In the rows, 128 means zero.
One turn moves every row onto another: examples first, then more rows asked:
J_864: [ 90 133 104 106 110 107 141 131 120 134 128 103 124 144 129 144 105 148
 153 148 123 138 132 125  97 139 135 162]
J_510: [ 81 160 131 138 130 120 131 123 150 164 131 128 123 135 161 131 104 159
 152 128 125 126 106 130 144 146 140 114]
J_107: [127 147 156 144 140 160 113 133 134 141 114 176 133 108 130 124 133 150
 115 108 121 128 108 127 156 135 132 115]
J_719: [141 116 111 104 141 127 140 132  95 111 130 124 116 120  92 118 130 121
 123 121 121 125 154 144 110 121 114 165]
J_164: [148 136 125 127 131 114 129 126 138 124 127 166 128 131  92 129 148  98
 115 134 133 121 152 117 170 117 142 126]
J_372: [137 127 107 106 120 100 149 125 111 118 131 120 109 139 101 134 131 105
 130 145 140 136 167 127 119 114 129 155]
J_53: [101 126 117 106 128 133 140 131  99 133 122 103 111 122 127 129 105 160
 136 121 107 134 127 140  87 140 114 162]
J_975: [149 138 119 133 150 110 132 126 137 125 139 152 127 138 112 121 146  96
 134 125 161 115 155 143 162 116 142 123]
J_25: [149 118 113 117 144 128 159 142 102 118 133 110 117 136 129 119 118 126
 125 149 137 128 154 142  96 120 145 168]
J_993: [142 141 143 107 140 132 117 118 124 111 134  88 157 117 138 141 130 124
 137 145 123 158  85 109 130 127 112  92]
J_605: [128 124  96 112 143  93 145 124 121 124 141 106 116 148 109 122 126 107
 147 131 144 114 160 148 122 126 129 148]
J_51: [ 90 144 141 128 128 153 123 132 124 151 116 136 127 113 148 131 106 179
 134 116 104 134  96 130 118 147 127 135]
J_908: [138 139 134 101 144 126 119 119 119 105 140  82 157 117 128 140 128 126
 139 149 115 154  90 107 130 129 107  99]
J_959: [ 87 139 105 116 130  99 145 122 127 149 135  90 107 147 141 130 104 145
 158 132 123 123 131 140 109 144 127 141]
J_450: [167 142 134 141 158 130 149 146 116 117 134 147 113 129 108 112 132 114
 102 146 128 120 156 121 152 115 133 140]
J_757: [146 135 139 105 146 132 113 119 127 106 137  95 166 114 129 139 135 120
 137 145 121 151  86 109 140 126 118  92]
J_988: [108 124 114 131 146 130 140 151 122 132 123  99 126 149 140 128 102 164
 137 144 107 117 115 131  93 155 140 162]
J_829: [143 138 145 145 149 152 138 134 146 150 122 160 130 115 134 113 128 133
 105 134 104 112 119 120 169 129 164 115]
J_393: [119 144 145 142 119 135 115 121 160 152 111 171 134 129 136 138 137 131
 124 123 129 128 112 114 166 137 156 104]
J_453: [153 134 138 105 146 127 117 118 122 103 135  88 154 118 123 140 139 113
 132 143 121 152  93 109 136 125 108  93]
J_965: [ 83 148 134 137 110 125 120 131 147 152 111 131 125 146 149 150 112 166
 144 132 120 136  99 113 124 156 137 126]
J_121: [147 131 132  95 143 127 123 113 118 107 139  83 156 113 126 137 133 114
 137 146 117 154  96 112 129 122 115  98]
J_261: [115 136 146 152 136 147 134 136 144 160 106 127 108 137 162 129 116 162
 118 126 104 121  97 123 122 157 146 118]
J_927: [159 127 136 126 147 146 125 129 116 118 123 170 128 109 100 116 147 113
 109 111 133 124 143 139 149 115 131 135]
J_844: [119 162 142 151 143 125 122 127 154 148 132 165 131 132 140 126 130 130
 137 124 148 120 122 129 176 130 145 102]

J_121 -> J_453
J_107 -> J_51
J_261 -> J_988
Now find these:
J_864 -> J_372
J_975 -> J_844

One turn moves every row onto another: examples first, then more rows asked:
J_405: [146 120 119  72 125 128 114 119 120 122 128 124 128 131 110 145 142 104
 140]
J_181: [110 113 133 125 127 133 138 133  72 128 147 125 123 136 131  99 109 125
 127]
J_227: [107 129 163 102 124  87 147 125 131 170 150 140 128 168 138 130 127 142
 141]
J_752: [154 117  86  96 120 133 137  92 139 156 147 120 131 109 129 118  94 132
 137]
J_881: [106  97 123 119 105 126 128 160  99 157 145 128 109 157 128 104 122 122
 168]
J_97: [159  96 160  90 131 101 117 142 158 152 132 130  93 152 127 107  96 141
 148]
J_716: [117  94 101  93 121 112 130 158 120 161 166 144  96 156 119 104 112 126
 163]
J_788: [157 117 113 108 121 107 144 161  98 153 128 110 150 142 126 115 130 123
 110]
J_944: [110 152 117 106 119 139 146 117  89 126 150 125 113 139 123  94 120 121
 139]
J_939: [153 128 110 101 122 110 143 107 171 180 138 112 142 126 121 123  89 146
 147]
J_928: [148 141 189  92 124 117 147 134 138 158 118 116 127 119 123 119  87 133
 143]
J_84: [121 145 136  91 112 121 141 153 114 138  97 117 141 104 131 145 111 116
 138]
J_418: [118  96 119  84 129 109 113 133 155 115 142 134  99 161 139 130 124 119
 124]
J_631: [ 99 141 145 115 117 104 145 155 133 167 143 133 119 173 123 125 136 125
 161]
J_628: [143 110  98  92 109 129 126  84 147 167 153 119 120 127 140 118 101 136
 151]
J_601: [136 115 129 119 151 102 148 158  98 141 146 132 140 143 121 119 113 125
  97]
J_276: [137 118 113  98 113 120 134  92 169 176 150 116 127 134 129 116  91 145
 162]
J_132: [122 118 141 125 135 104 173 156 133 138 149 123 152 137  93 100  86 146
 149]
J_112: [130 111 152  99 124 105 133 175 137 157 105 110 126 118 128 113  71 139
 140]
J_634: [114 139 132 123 152 100 166 171 140 145 150 138 135 156  96 117 105 130
 136]
J_83: [110 120  99  88 122 133 138 145 135  99 131 133 118 118 110 136 116 105
 151]
J_542: [151 119 134  82 124 135 145 155 124 138 124 115 144  98  90 131  94 108
 154]
J_401: [129 114 133  89 136 125 114 106 148 105 147 136  92 150 107 107 111 131
 158]
J_356: [106 115 167 101 137 108 126 130 156 127 132 119 101 152 138 102  81 146
 131]
J_153: [158 136 101 100 128 120 146  98 151 164 135 114 147 111 123 124  92 139
 130]

J_276 -> J_939
J_132 -> J_788
J_97 -> J_928
Now find these:
J_601 -> J_181
J_356 -> J_112

